Named moves come first, each a turn or a mirror and shown by rows before and after it. Which of them, in which order, take the first row of each pair that follows to the second? Write the first one first, as in the answered first pair.
z846 (before -> after):
[-.01, -.08, -.19, .10, .18, .10, .09, -.20, .01] -> [-.04, -.03, -.17, .07, .18, .14, .08, -.23, .04]
[.14, .03, -.01, -.10, .30, .01, .08, -.21, .10] -> [.20, -.03, -.02, -.07, .34, -.01, .08, -.14, -.01]
[.00, .08, .06, -.02, -.17, .00, -.01, .04, .02] -> [.03, .04, -.01, .04, -.17, -.05, .00, .06, -.07]
[-.10, -.02, -.23, -.25, .19, .18, .01, -.07, .42] -> [.11, -.21, -.35, .03, .29, .04, .11, .22, -.04]
z957 (before -> after):
[-.19, -.11, -.17, -.01, .15, .30, .12, -.26, .34] -> [-.05, -.39, -.01, -.19, .14, .12, .00, .32, .25]
[.20, .17, .10, -.42, .12, -.14, -.22, .12, .01] -> [.18, .33, .07, -.33, .10, -.14, -.21, -.09, -.12]
[.23, .19, -.03, .19, -.13, -.15, .05, -.02, -.55] -> [-.07, .23, -.20, .22, -.10, .13, .19, -.52, -.06]
z915 (before -> after):
[.01, -.03, .11, -.18, .02, .12, -.09, -.01, .09] -> [.06, -.15, .10, -.08, -.05, .06, -.04, .14, -.05]
[.18, -.25, -.12, -.01, .26, -.21, .21, .31, .05] -> [.09, -.11, -.24, -.09, .38, -.08, .23, .05, .25]
[.07, -.06, -.04, -.12, .32, -.13, .07, .18, -.13] -> [.05, -.04, -.11, -.11, .39, -.11, .12, .08, -.07]
[-.14, .08, .02, .07, .01, .09, -.16, .24, -.24] -> [-.20, .02, -.15, .18, .12, .15, -.03, .09, -.17]
z990 (before -> after):
[-.12, -.22, .11, -.22, .04, .01, .00, .14, .27] -> [-.14, -.22, .16, -.16, -.10, -.05, -.04, .21, .17]
[-.05, .15, .22, .15, -.22, .01, .04, -.45, .07] -> [.12, .06, -.07, -.13, .30, .12, .16, -.44, .18]
[.10, -.03, -.03, -.18, .05, -.14, -.13, -.26, .06] -> [.15, -.11, -.02, -.20, .09, -.24, -.12, -.12, -.03]
[.13, .50, .45, -.07, -.15, -.15, -.23, .00, -.34] -> [.01, .62, .28, -.05, .00, .04, -.15, -.41, -.06]
Then:
Between the rows of a pair lie 2 to 4 moves.
[-.02, .03, .08, .03, -.13, -.25, -.25, .32, -.24] -> [-.14, .17, -.08, -.35, .14, .00, -.22, -.07, .25] => z846 then z990 then z990
[-.09, .21, .12, -.09, .12, .10, .03, -.34, .22] -> [-.22, -.15, .17, .28, -.18, .09, .12, -.07, .16] => z915 then z915 then z990 then z957
[.02, -.04, -.28, .13, .38, -.18, .24, -.41, .05] -> [-.14, -.35, -.21, .40, .08, -.20, .26, -.18, .10] => z957 then z957 then z990 then z915
[.13, -.22, .01, .03, .02, -.16, -.09, .38, -.23] -> [.13, .14, -.22, .19, .20, -.04, .01, -.28, -.24] => z957 then z990 then z990
[-.23, .31, -.26, .27, .05, .14, .16, -.50, .07] -> [-.20, .00, -.37, -.17, .32, .24, .16, -.17, .43] => z957 then z846 then z915
[.12, -.10, -.28, .21, .13, .05, .17, -.07, -.19] -> [-.12, .06, -.16, .11, -.05, .17, .10, -.30, .20] => z990 then z957 then z846
[.16, .22, .02, .22, -.04, -.18, -.03, -.17, -.34] -> [.18, -.14, -.09, .34, .05, -.16, .11, .08, -.31] => z846 then z957 then z846
